One turn sends every row of this set to another row. A few are shown first. Where does it send the rows asked after them?
linu: [-25.2  12.5 -26.1  -5.1  -2.2  -7.7  -6.5   0.3 -10.9  -4.8  47.1   2.7
   8.7   5.1  12.4  -2.9   6.6   0.8   3.8 -21.5 -10.5 -15.6   1.3  -0.5
  -6.3 -10.3  10.3]
daso: [-20.2  -7.4  -1.1   9.9 -26.9 -11.5 -12.0   6.4  -7.7 -10.0  11.8  -1.4
   8.1 -16.1 -12.0   1.4  13.9  -5.6   9.3  -6.3  14.3  -7.5  21.7 -20.5
   1.1  -7.9  12.8]
Favud: [-10.6  24.1  -3.9   3.8   0.2   1.3 -29.7   2.9  -1.2   2.1  14.4  15.9
  14.2  -4.9   3.3   4.0  -9.4  -4.7   9.9 -18.0 -32.4 -20.1   2.5  -4.1
  -3.4   0.0  -9.1]
pab: [  9.2   8.4 -15.4 -11.1  -0.7 -13.6 -29.8   9.1  -8.7  -1.8   4.3  17.0
   5.8  -4.8   2.9  -0.1  -3.7  -1.6  14.1 -15.4  23.2  -8.8  23.9  20.3
   5.7  -1.3  16.2]
mor: [  3.5   9.3 -21.7  27.3  -0.3 -18.7  -7.6  16.4  11.9   4.7  -9.4  23.0
  36.5   7.6   7.1  12.9   5.9 -11.1  16.0 -14.7   3.2 -16.4   4.4  -2.6
  -4.0  -3.4  -4.1]
rez: [-13.8 -14.6 -11.4   1.9   4.9   0.1 -12.9  15.9 -10.5  16.8  17.3  -2.3
   3.3  -0.2  24.9   1.8   9.3 -10.9  12.1 -23.2 -15.4  -7.0  -3.4  11.9
   3.7  -4.5  34.2]
Kelug: [-17.9  -7.7  -2.0  12.9  30.9 -11.1  -3.6  19.5  -6.5   7.9  19.8   6.0
  27.2   2.2  20.7  -2.9   2.0 -13.7  18.3 -15.1  15.3 -16.0   9.8 -13.8
  -1.6  -2.0  11.5]
lalir: [ -6.7  14.0  -5.9  -4.3 -18.9 -30.8  -4.0   9.0   2.1  15.6   6.1  16.4
   5.2   2.5   5.6  -6.0  -8.5 -19.3  19.6  -9.4  -4.3   1.2  16.9 -18.4
 -10.5  10.4  -1.0]
pufa: [-24.2 -13.6  -8.5 -11.8  -6.3   8.7   5.9  11.2 -15.5  -4.3   5.4   9.8
   9.8  10.8 -27.3   1.6  14.1  -0.9  11.1 -20.1   4.1 -33.1  13.5  21.8
   2.8   3.9  23.0]
lubif: [ -0.5  13.9 -12.4  18.4  -1.1   5.8   5.6 -19.2  -6.4   7.2  11.4  19.0
  25.4  -4.5   1.6  12.6   5.4  -2.9  12.5 -26.1 -18.8 -17.5  32.1  -0.8
  -2.9  -1.8  13.1]
kiv: [  6.9  -2.0 -21.1  10.4  -8.0  -7.7  -9.4   0.9  -0.3  21.2  -5.4   1.3
  25.4  -7.6  14.3  -6.0   0.3   3.1  15.7 -12.9  -6.4  11.4  -1.1  -6.4
  11.7  -2.2 -13.8]
sosep: [-11.4 -17.4  -9.6  -3.1 -12.3 -29.1  11.8   8.6  -2.7  22.4   5.2  24.2
   8.4   6.7   9.0   4.7  -1.3 -22.9   2.8 -31.0 -13.8 -31.5  10.2   8.6
  -8.1 -13.9  10.3]
Bem: [-32.6  -9.6 -15.2  10.8 -10.4   8.0  11.1  16.4  -4.0   9.2   8.7   4.5
   7.3  15.0  -0.1   7.6  -2.9   6.4   9.2 -15.2 -28.5 -17.1 -10.4 -16.1
   2.1  15.5   0.2]
Teb: [ -6.5 -16.4 -17.5 -10.7 -12.4  -8.4  -8.4  34.0 -12.0  -6.5  18.5  17.3
   7.0  12.4 -12.4  26.7 -11.4   3.4  11.4 -13.3  24.2 -23.1   5.2 -10.8
   4.9   1.8   1.2]
monuv: [-19.3 -14.0 -43.3   6.0 -20.0  -6.7 -12.6  -2.4 -22.5   2.2   8.2   6.5
   3.4 -10.8  -0.1   5.7 -13.0 -17.0   6.6 -30.0   0.8 -17.5  -1.9  10.8
   7.1  -9.6  -1.5]
bosa: [-30.2 -16.8  -9.2  -8.0  -0.6  -0.7  -3.7  11.5  -5.5  -0.4  12.3  -2.7
  -6.9  10.1 -27.7  19.8  14.0 -12.2  21.6 -24.3   9.5 -34.0  13.3  -3.0
   0.9  17.7   0.3]
Mag: [-12.8   9.3 -25.7   5.2   5.3 -30.9  -8.6  26.8  -1.4   0.3  -2.2  -3.6
  12.0   5.2 -26.3  -1.2  13.3 -15.4  15.4 -22.9  -6.7 -16.5  14.6  18.7
  -3.3   1.1   8.6]
Zufer: [  8.9  11.6 -13.3  12.9  -4.4 -16.9  -8.1   1.4  -2.9  13.0  12.8  17.4
  34.9  -5.2  26.5  -2.5  -5.8  -1.3  -2.2 -17.3  -6.0 -10.4   9.6  -6.8
   2.5 -18.6   0.6]
tis: [-10.6   3.0 -10.8  17.6 -41.5  -3.4  -9.9  -3.9   1.1  17.3  23.4  13.1
   7.4  19.7   5.5  -0.7  18.6  -6.1   5.2 -21.5  -6.5 -12.6   4.4  -9.2
   6.0  -3.8  11.9]
vir: [ -3.5 -15.3 -13.4  -3.9  -7.6  -9.3   8.1  24.4 -14.3 -13.0  27.7  -0.7
  12.9  -9.1   3.0   1.6 -11.7 -27.4  24.1 -13.5  -5.9 -27.6   3.3  -1.2
   5.5  -4.1 -10.9]
ven: [-34.5  -6.0 -11.2  -5.2  -7.7   1.6  15.3  24.2  -6.2  19.4   5.4  18.3
  23.6   2.6   1.8   5.5 -16.6  -1.9  14.6 -16.5   9.5 -16.8  11.7   1.5
   7.6  26.9  18.8]
Vamil: [-16.4   2.2 -18.9  -1.5 -22.6   6.1  -5.3 -14.3   1.4   8.2  -8.8  19.2
  13.9   1.9 -25.0  -7.6  21.2  -9.7   7.5 -27.9  -1.2 -28.2  12.8   0.1
   5.3 -13.3   5.6]
bis: [-12.0  11.3   3.5  -1.6 -17.8  -1.9 -12.5  16.0 -20.5   6.5   5.0   7.9
  23.1   8.2  14.7  16.8  16.6   9.3  -3.2  -7.5  12.8 -16.0  12.0  11.7
  14.8 -13.4 -13.1]
Betot: [  1.3 -11.3   0.8  -3.0  -6.8  18.2   4.4  -7.4  -3.5  19.8   8.9  15.4
  11.7   8.9  21.7   2.8   6.2   2.3   5.9 -15.8  11.6 -21.0 -15.9 -14.4
  13.5   0.1   5.9]
doku: [ -9.4  -4.1  -4.1   1.7  -0.5 -17.5  -3.6   7.5  19.4  11.4  -7.9  23.9
   0.3   8.8  -9.0  21.1 -11.1  -4.1   8.4 -10.5  15.0 -14.8  28.1 -16.2
   9.4  16.3  -3.0]
zepir: [ -6.2  13.7  -4.0  -1.0   0.6   0.0 -20.4   3.1  11.9  -2.2  10.0   9.4
  25.7  13.2 -12.5  -5.0   4.2  13.0  33.3 -18.8  -4.4 -27.0  -2.3  -7.6
  -1.4  24.2  -6.8]
soped: [  2.5  -4.0 -23.5  10.8  -6.8  -8.4 -26.1  -8.7 -10.8  -9.0   4.6  -1.8
 -12.4   3.7  12.5  -3.2  10.5  10.2   9.6 -16.0 -14.4  -2.4  17.8   8.1
   0.4  -4.6   5.3]
Zapi: [ -0.6   9.6 -26.2   6.5  12.1  -3.3   4.4  22.9   5.2  15.1  16.5  13.7
  10.9 -12.9  -7.2   3.0  25.6 -16.9   6.5 -15.1  -1.4   5.4   6.1  -2.8
 -10.0  -8.2   8.4]
suza: [-12.6  -8.5 -24.9  -6.2  12.5  -0.9   4.8  -6.6  -5.5  19.9  16.1  16.4
  28.0  11.9   8.5  16.5 -10.3   2.0  13.0 -31.7 -13.3 -25.3  22.5  14.3
   4.0   7.9 -16.8]
zuka: [ -7.6   9.9 -11.3  18.5  12.8   2.5 -13.6   2.8  -4.4   0.2  13.3 -19.4
  14.0   2.2   3.9   7.5  21.4  -1.7  15.3 -18.7  23.5 -20.7  11.7 -16.8
  11.5  17.2   1.6]
peto: [ -3.4   4.3 -18.3   4.9 -28.6 -19.3  -2.6  -6.0  -1.2  13.0   2.8  -0.8
 -10.6   8.1  -1.8  20.0  13.2 -13.1  -1.1 -35.2  -5.3 -40.7  14.1   0.7
   2.3   9.0   2.4]
sorig: [ -3.5 -16.0 -20.1  -8.4 -32.4 -11.6 -18.9   3.4   8.1  -0.9  22.7   9.9
   4.2  22.0   0.6  -5.4  16.7   2.2   5.1 -11.0  10.6 -13.6   3.6  10.0
  -8.4   8.1  12.2]
puga: [ -3.3 -22.7 -24.2   3.8   2.2  -1.7  -6.6   4.8   0.5   3.0  10.0   8.9
  16.1  -9.6 -27.0  -1.1 -12.1 -15.6  29.5 -30.8 -17.1 -24.7   2.9 -11.1
  -8.3   9.8   7.6]
leko: [ -4.5  -3.6  18.3   1.7   2.1   3.6  -5.1  20.9  -5.1   6.3   3.5   6.6
  28.7   7.5   3.1   7.9  10.8  16.3  21.8  -8.6  -7.1 -17.0  32.0  -6.8
  -1.0  18.4   5.9]
gesu: [-11.9 -10.2   3.9 -22.4  -0.6   2.0  -6.1   7.7 -20.6  13.2  25.5 -10.0
  -8.0   4.1 -11.2   1.4  10.3 -11.0   4.3 -28.0   1.6 -36.4  -3.4  -4.3
   9.4  -1.4   6.5]
sal: [ 10.1  12.3 -14.5 -16.8  14.9  -6.2   8.7  21.1 -22.1   8.5  -5.5   0.4
  11.7  -3.5   8.5   7.2 -11.6  -6.8  20.7 -20.5   1.4 -26.2  10.8   9.5
   6.3  18.4  -4.7]
zag: [-22.4  19.0 -13.0   1.3  27.1  -0.1  14.2   8.8  -4.9  13.4  -6.8  13.1
   8.1  -5.7  -4.4   6.2 -12.3   0.1  13.3 -17.8 -10.1  -5.6   8.0  -7.5
  18.7  -0.2   4.7]
Rif: [-14.2  -5.6  -1.6 -12.7  -8.6 -14.8  -1.0 -14.8   6.2   4.8   0.5   1.9
  12.8  31.9  -6.7  -3.4  -0.5   2.8   9.1 -19.4  10.6 -38.5  -5.4   0.0
  20.2   0.7   0.5]
zigav: [-20.4  -6.5 -35.1 -12.5   5.2 -12.7 -11.5  15.4 -25.6   8.5  15.2   3.9
  13.4   7.0  14.5   7.5  -7.5 -18.8  -5.9 -18.9   4.6  -7.9  16.2  12.5
   1.4 -19.6   6.7]
Lapim: [ -7.9  -1.0   8.2  19.3 -15.3  -2.4  -1.2  -2.1  13.2   2.1   5.6  11.8
   6.5  -2.3  -6.0   6.6   7.1  13.8  26.8 -20.0  -5.2 -27.5  14.0 -15.9
   3.0  29.9   3.8]
kazi: [ -3.2   5.4 -16.8  15.5  -9.9 -13.6   3.9  12.4 -11.3   4.3 -22.9   5.8
   1.8  13.6   2.7  -5.1  -1.8   2.3  13.2 -19.4  16.3 -30.3  12.8   1.0
   4.3  31.0   3.0]
mub: [-14.2  -5.9 -17.2 -15.4  38.7 -16.6   7.6  12.2  -1.5  -1.3  -2.5   1.1
  11.7  -9.2  -3.7   7.6  -7.1  -2.7  13.1 -16.4  12.0 -20.5  16.5   4.9
   0.4   7.7  -0.1]
pazo: [-24.3  -6.0 -24.8   3.6  17.4   6.9  -7.1   4.8   2.8  -7.2  26.4   8.2
   0.4  13.4   2.6  20.9   3.6  14.9  -5.7 -24.3   7.1 -33.4   7.2   6.4
  13.3   0.6  14.8]
favu: [-34.6 -32.7 -14.2 -10.3 -12.4 -22.1  -6.8  13.4  -6.0   7.0  14.4  -8.8
  11.1  -0.8   0.5   1.8   4.6  -2.7   9.6 -15.9  22.1 -15.9  17.6  -4.4
   8.4   2.9 -12.5]
Reda: [ -5.8  -6.9 -20.4 -10.5  -8.8  -5.4  -1.1  24.6 -15.1   8.4   9.8  18.6
  -1.3   0.0  -7.0  17.2  -5.4 -14.3 -12.1 -10.0   0.1  -6.5  -2.2   4.5
   8.8 -27.7   5.7]
Kided: [-10.0   5.6  -1.4  11.9  -5.1  -0.3 -36.2   3.6 -10.4  20.8  -4.7  16.7
  24.1   6.4  -6.7  25.7  11.0  11.7   1.3 -30.3   3.0 -28.1  14.3  -8.5
  -4.5   0.9   1.6]
Tum: [ -0.7 -17.2  -7.8  -6.4  14.2 -11.3  13.2  10.9  -2.5  12.0  19.8  -7.5
  35.3   1.7  -3.7   6.4  10.1   3.7  15.2  -6.6   6.4   3.8   1.0   7.1
   9.8  -3.0 -10.4]
Zisim: [-18.3 -18.4  -7.4  27.1 -23.9   0.0 -30.7  16.1  -2.7   5.7   6.7  11.5
   7.4  11.5   0.8   1.6  13.3  -3.8   6.8 -20.5  -5.5 -19.8 -10.6  -2.6
   0.2  -5.6  22.1]

Tum turns into Teb
Lapim turns into tis
linu turns into Kelug
Now find these:
Kided turns into soped
pazo turns into zuka
zepir turns into Zisim
mor turns into monuv
puga turns into Bem

